Each path is a new rotation, seen through one point. The rows after it are directions, each followed by how far the rotation turns it, in degrees per step (0 if it stays put).
Each turn is a multiple of 5 degrees from 10 to 175, or 0.
Each row of a path follows its step; steps can be skipped.
Rotation 1:
step 2: [  4.2 -26.5 -13.1 -28.1  -7.4  18.2  21.0  -8.3  33.6   6.9   4.0  20.4
   9.0 -38.7  32.9  28.5   3.5  30.5  15.8 -24.9  -5.5   6.8 -13.6  64.9
  -4.4 -14.4   9.2  14.2 -44.8  52.9 -12.0   8.5   6.9  23.3  15.8  10.1
  38.5  10.2  22.4  -7.3  -6.2]
step 5: [-23.4 -20.7 -12.5   6.4  58.6 -32.9  27.0  12.2 -21.7 -21.9  -5.3 -27.9
 -15.0 -12.1   5.9  -5.2 -26.4 -36.2 -18.8 -51.8  38.3  -6.9  -2.9  45.9
  -9.0 -15.3  -7.2   8.9 -19.5 -26.3  22.6  14.4   8.8  19.9  -3.3 -27.2
 -21.0   2.0  22.3  22.2 -14.1]
step 6: [-32.9 -14.1   6.6  26.0 -35.9 -21.5  -8.8 -14.9 -17.3  35.2   8.3   8.8
 -25.1 -37.4   4.5   6.7 -31.2 -40.6 -11.9  15.1  -6.4  41.0 -39.5 -17.0
  13.1  -2.2   0.2  40.4  -1.5  -2.5 -17.0  12.8 -58.5 -29.1 -11.0  20.9
 -24.9  14.9   9.0 -17.4   8.3]
step 8: [-29.1  12.8  -6.3   4.2 -35.5  11.5  38.2 -20.3 -19.5  19.4  44.3  12.1
  26.3 -26.3 -19.6   7.6  50.6 -29.5 -39.7   6.7   8.5 -38.9  13.2  17.9
 -20.6 -18.3  -2.5  12.7 -24.2  13.0  11.2  14.0   4.0  34.3 -14.8 -17.5
  35.4 -19.9 -30.3  20.7   6.1]
step 10: [ -5.7  -4.4 -17.3  19.4 -36.8   1.7 -40.8  -0.5  11.0   2.0 -14.7   2.8
 -22.7 -22.1 -27.1   8.6  55.9  26.1  39.8 -20.1  -6.0  10.5 -22.0  -7.7
  35.0  14.9  -1.2  -4.5  21.4   0.9  -1.8  17.3  71.0 -27.5   4.3   3.8
  20.5   1.9  13.7  32.7  23.3]
step 11: [-22.6  19.9  30.3   6.8  35.8 -18.3  19.5  -3.5  -1.4  18.6 -47.4  19.2
  31.8  14.7   7.6 -14.1 -20.1  49.6  24.8 -35.2   3.7   2.5  25.9 -20.4
 -15.0  -8.9 -25.8  38.2 -17.0  10.0  -3.8  14.1  17.3  39.8  -7.6 -37.3
  10.4 -13.6  -9.4  27.5  29.6]
step 13: [ 63.3  -5.8 -18.4  -7.1  35.2  23.8  19.9  17.8  59.8 -34.1 -25.7 -12.7
   5.5  24.5  24.6  27.2   1.9 -23.6  -1.5  -9.5  25.0  29.7   7.8   5.6
  -6.8   4.6  44.2 -17.3  30.6  16.6  11.1  -0.3  26.3 -10.0  21.8  -7.9
  14.0 -11.9 -14.2  13.0  14.9]
step 17: [-29.3 -28.3  29.9 -19.4  -7.4  -0.7  44.6  -9.6  -8.2  25.5   5.8  12.0
  23.4 -16.7  32.3  10.5 -53.1 -16.4  12.4  13.0  13.9   9.2  27.3   2.1
 -35.5 -39.4 -25.0  12.8   5.9  36.8   2.0 -30.2  21.0 -19.6 -16.7 -23.6
  -8.9  16.6   0.6 -31.1 -39.0]
step 19: [ -7.7  -7.3  -8.1 -32.4 -24.2  15.7  42.0 -36.1  27.4 -12.8 -18.3  -2.3
   9.7   3.0 -21.1 -23.3  -7.6   3.1  -5.6 -35.5 -39.3  24.1  24.7  35.3
   7.0 -15.3  39.8   1.5  -6.2 -18.9   3.7  31.1   6.5  -5.2  12.0  23.9
  13.5 -23.8   0.1  62.5 -34.0]
step 22: [-10.3 -12.3  25.5  16.2  -5.8 -29.9  35.1  17.0   8.9 -39.5 -28.6  -5.7
  -3.9  27.5 -32.8  38.2  28.2 -38.7   1.9 -24.2  -4.9   2.4 -13.5  -6.2
  10.4   4.5  -1.9  23.6  -2.1 -48.4  23.4  26.1 -13.0   9.6 -48.2  -7.4
  14.8  10.1  11.6   9.4  52.2]
Speeds:
[  1.8  -1.6  -0.7   3.9   3.2  -4.0  -8.5  -0.4  -6.7   4.3   2.5  -5.2
   6.8  -2.6  21.2  13.5   3.8  -7.6  -9.9  -0.5  -0.8  10.8   1.9  15.4
   0.2  -4.3   1.3 -10.0   9.7  10.5  -1.1  15.9  -1.8  -0.5   8.9   5.8
  -7.3   1.1  10.8   5.4  -3.6]
100
[  4.0   5.6   4.0 -11.6  14.9  13.8   1.9   1.9   3.0   0.1  -1.9   4.4
  -1.0   7.2  12.3   5.7   8.7   2.4   1.2   2.6   0.9   7.8  -5.2 -14.7
   1.7  -8.9  -5.0  -6.8 -16.5  -0.3  -5.5 -11.5   1.6  -6.3  13.0  -1.3
   5.0   8.2   7.4   0.4 -10.1]
25
[  6.0   7.2  -1.0  -2.3   3.7  -8.3  -1.2  -5.4  -9.1  -9.7   3.4  -4.2
 -10.0   1.4  -1.8  -9.4  -1.8  -5.7   5.6  -1.9   7.9   9.5  -2.7   1.0
   5.1  -5.8  -2.3  -4.2  -9.0  12.2  -8.7   0.5 -16.2   6.9 -13.9  17.3
  14.9  -7.3   5.2  -1.4   2.3]
115
[  8.4  -9.0  -4.2  -6.2   8.5   3.4  -7.6 -11.6 -11.1  11.2  13.4  -1.3
   4.0  -3.6  -1.6   7.2   3.8   5.7  -1.2 -16.9   4.1   6.0   7.3  -2.9
   1.8   3.1   7.3  -5.1   2.4 -17.2   2.2 -10.9   2.5   1.4  -4.8  11.6
  -0.8  -6.1 -12.2   3.8  -1.2]
70
[  1.5 -15.5 -23.0   1.8   2.1  -2.3  -8.7  -1.1  -4.6 -16.5   3.0  12.7
  -3.2  -1.6  -5.3  -0.1  -4.6  -3.3   2.2   0.8  -8.0   1.2  -6.6  -6.3
  -8.1  -0.4   2.3  -8.2   1.5   4.1   1.2  -2.1   9.9  14.0  15.7  -1.8
   6.4  -1.6   4.3  -0.6   4.1]
130
[ 10.9  -2.4   3.7   2.9   8.3   0.7  -3.4  -9.1  12.7  -7.2   6.6   6.7
   6.6 -12.3   9.1   1.8 -11.1  -5.5  -0.8  11.5  -5.9   1.2   2.3   1.4
   3.3  -6.9  -0.4  12.0   2.2 -10.6  -9.7  11.2  -2.6  -0.2  -2.2  -2.8
  15.8   7.4 -15.4  -1.5  -3.0]
65
[  4.4  10.4   1.9   8.7  11.3   8.0  11.0   0.4   3.7  -2.0   4.7   7.8
   3.2  -3.1  -9.8  -8.3   7.5  -0.8   2.1  -0.3   8.3   9.4 -11.5  24.4
  10.4   6.5  -2.5   1.7   1.3  -1.8   7.2  -2.5  13.0   3.2  10.9   6.5
   1.7  -0.5  -1.5  -2.8   2.8]
130
Rotation 2:
step 0: [ 18.4   4.4  30.3 -13.8 -18.2   6.3  19.1 -11.7  19.3  -9.2  -4.9   2.5
  33.3  12.8 -19.1 -26.5  52.1   5.4   7.4  33.8   0.5   5.3  14.9  27.6
 -19.4  16.3 -24.7 -29.9 -13.4   1.9  13.1  31.0 -15.7 -60.5  26.7  -5.0
 -27.3  29.3  14.5  61.0  13.4]
step 1: [  3.0  29.9  -1.0 -48.1  10.9   9.6 -10.1  31.3  21.4  -7.5  -0.1   3.5
  -1.2 -23.9  -6.5  32.2  17.0  16.0  18.0  11.9  -6.8   4.8  31.2   1.7
   3.9 -21.3  15.6  57.7 -71.8  17.6  30.2 -27.1  -8.4  17.9 -12.2 -31.2
 -36.6  12.1 -38.2  -1.9  -0.4]
step 7: [  5.2   0.3   4.0 -21.9   7.7   8.8   4.9   8.9  21.0  38.6  25.8   4.5
  19.9 -60.0  22.9  -4.1  17.8 -35.5   9.5 -21.7   3.7  22.7  26.6  19.0
  31.5  24.5  30.3 -33.7  15.1  33.5 -22.1   9.8  33.4 -47.5  31.2  -2.0
   2.0 -17.6 -29.1 -14.4 -30.9]
step 8: [ -6.5  18.6 -39.7 -38.3  -2.0   5.5  24.2  61.3  20.1  44.5  -0.1  15.6
  -1.0  42.3  33.3  -5.8 -16.4   9.5  18.2   9.6   8.1  -0.5 -14.3  -7.3
 -12.5  10.4  -9.3  59.9  16.2 -13.9 -13.4  40.7  17.8  14.6  11.0 -14.9
  20.4 -39.0   2.6  -8.0  24.8]
step 9: [-35.6 -22.2 -14.9   1.7  22.8  49.0  30.6 -26.8 -42.5 -15.8 -25.5 -45.5
   0.1 -17.5  11.2 -32.6  -8.8 -10.8  -9.4  28.4  10.1   0.9  -9.8   2.4
 -23.0  20.3  23.1  23.9   9.6   6.8  30.9  38.9  -0.3 -40.3   5.6  16.0
  17.1   1.9 -11.3  47.8 -18.7]
step 11: [-42.9  16.9  56.3  40.0 -14.4  26.0   8.9 -12.5   5.4  12.6   0.1  -6.4
 -29.8   3.3   0.7  10.3  10.3  -3.8  21.3  24.6 -35.6 -11.1 -35.6  14.2
  33.3 -19.7  11.3 -10.0  -7.0   8.8  54.9 -17.6  25.1  16.5   8.9  40.1
 -18.0  32.1  36.8  -1.9  -4.9]
step 12: [ 12.0 -12.1 -17.9 -31.4 -47.6   0.0 -31.4  -8.6  20.7  22.7   7.5   1.3
  32.9 -14.1   8.8  16.2  60.4   7.1  27.7 -43.7   2.4  17.3 -14.4  32.8
  37.7 -47.6   9.4 -29.5   1.8  -1.8  -4.8 -15.1 -48.9 -16.2   6.9  11.2
   8.8 -17.9  11.0   1.4 -21.0]
step 17: [ -6.7  18.0 -59.3   8.9  -3.9  14.3   4.5  25.1   9.0   5.8   6.2  21.3
  10.3  -0.8 -52.1   8.1  33.6   9.2  52.9 -26.7  -8.5   0.4 -16.5  31.9
 -10.8 -58.5 -10.9  25.0  27.0 -11.4 -25.1 -28.7  35.3 -14.8   8.8  -3.2
 -16.4 -14.0   1.4  23.0  22.9]
step 18: [ 14.1   9.0  22.3   5.7   8.8  35.1 -15.2  13.2 -23.2  32.1 -27.1   7.5
  27.9 -22.7 -22.8 -30.7   9.6  17.1 -35.2   9.3  -8.8  12.2 -42.6 -47.3
  28.4 -20.8  14.3   0.8 -11.8 -17.7  -1.0  45.5  12.8   9.6  24.9 -29.2
 -31.6  11.1  -5.1  50.0 -33.1]
step 20: [  4.7   2.8   1.3  17.7 -62.0 -13.0  18.6  22.9   8.2  46.9 -36.8   4.2
   0.5  -3.2  29.0   5.8 -27.6 -16.2   7.1   4.1  -6.6  -5.4  38.9 -43.1
   2.0  28.3  -7.7  21.8   9.7  10.7  77.3   8.1   1.7   0.7  -4.3   2.8
 -15.7  45.2  -1.0  -2.2  -3.5]
Speeds:
[ -4.7   0.1  -6.7   0.2   3.8   9.5   0.2 -22.1  -5.1   6.8  15.2  -9.5
  -3.0   3.1  -4.5   8.0   4.2  -7.6   4.1  -6.3  -4.4   5.8  11.7   0.5
   1.0  -6.6  -2.5  -0.6  12.1  -1.4   0.8  -7.9  -2.0  -9.5  -5.3  -0.1
  13.2   3.9 -15.6   5.7  -2.3]
145
[ -6.3  -9.2   4.8   6.3  -4.2  -6.3  -0.1  -6.5  19.0  10.8  -5.8  -5.7
  -3.4  -2.6   6.9  -0.7  -3.9  -1.3   3.5   3.0   0.4   4.4  11.3  -6.7
   3.3 -12.6   3.6   3.6   3.6  13.9  -6.0 -10.3   6.3  -0.7   2.9   4.9
  -2.9   5.5   9.3 -20.7  -6.0]
80
[ 15.0  -3.8   1.8 -11.4   5.8  10.2   3.3   8.0   7.8   6.2  -8.6  -5.7
  -3.5  -7.4   1.3  12.3  -3.2   0.0  -0.2  -3.0   4.7 -11.0   5.1  -0.6
   4.2  -2.2   4.7  -2.2   3.6  -0.4  -4.1   4.4   6.1   9.5  -1.4 -14.0
  21.5   3.6   8.5   8.3  -9.7]
65
[ -2.8  -4.5  -2.8  -5.8 -22.0   4.8  16.4  -5.2   5.7  -7.7   2.5  -0.2
  -4.4  -1.6   3.6   2.9  -2.7  -4.5   7.3  14.0   6.1  -6.8  -0.1  -0.7
  -0.4  -6.2 -10.0   0.5   2.1  -1.0  -1.4  -6.5   8.6   3.8  -6.1   9.1
  -4.0  -4.9   6.9  18.6  11.5]
130
[ -4.3  -7.6  10.4  -3.0   9.8  10.2  -3.3  -4.7  -2.3  -3.0  -8.6  -2.4
   7.5   5.5   5.1  -1.5   4.8   3.4  -7.1   1.1   9.5   9.8  -1.6   0.1
   7.7  14.9  -0.6 -15.1   8.2   7.7   0.5   0.2  13.7  -2.1  -5.4  15.9
  -6.8   5.6   1.8  10.5 -11.1]
155
[ 10.1 -12.5  13.0   6.6  -3.8   1.7   6.0   9.7  -4.0 -18.0  11.8 -11.7
  12.2   0.1   5.9  -3.0   8.7  -5.2   4.3  -1.0   2.7   2.2   6.3   5.8
  -1.3  -3.6   9.6  -1.4   5.5  -7.4  -4.7  -5.0  -2.6 -14.0   5.5  -6.6
  -0.9 -10.5   6.0  -3.6  -4.9]
155
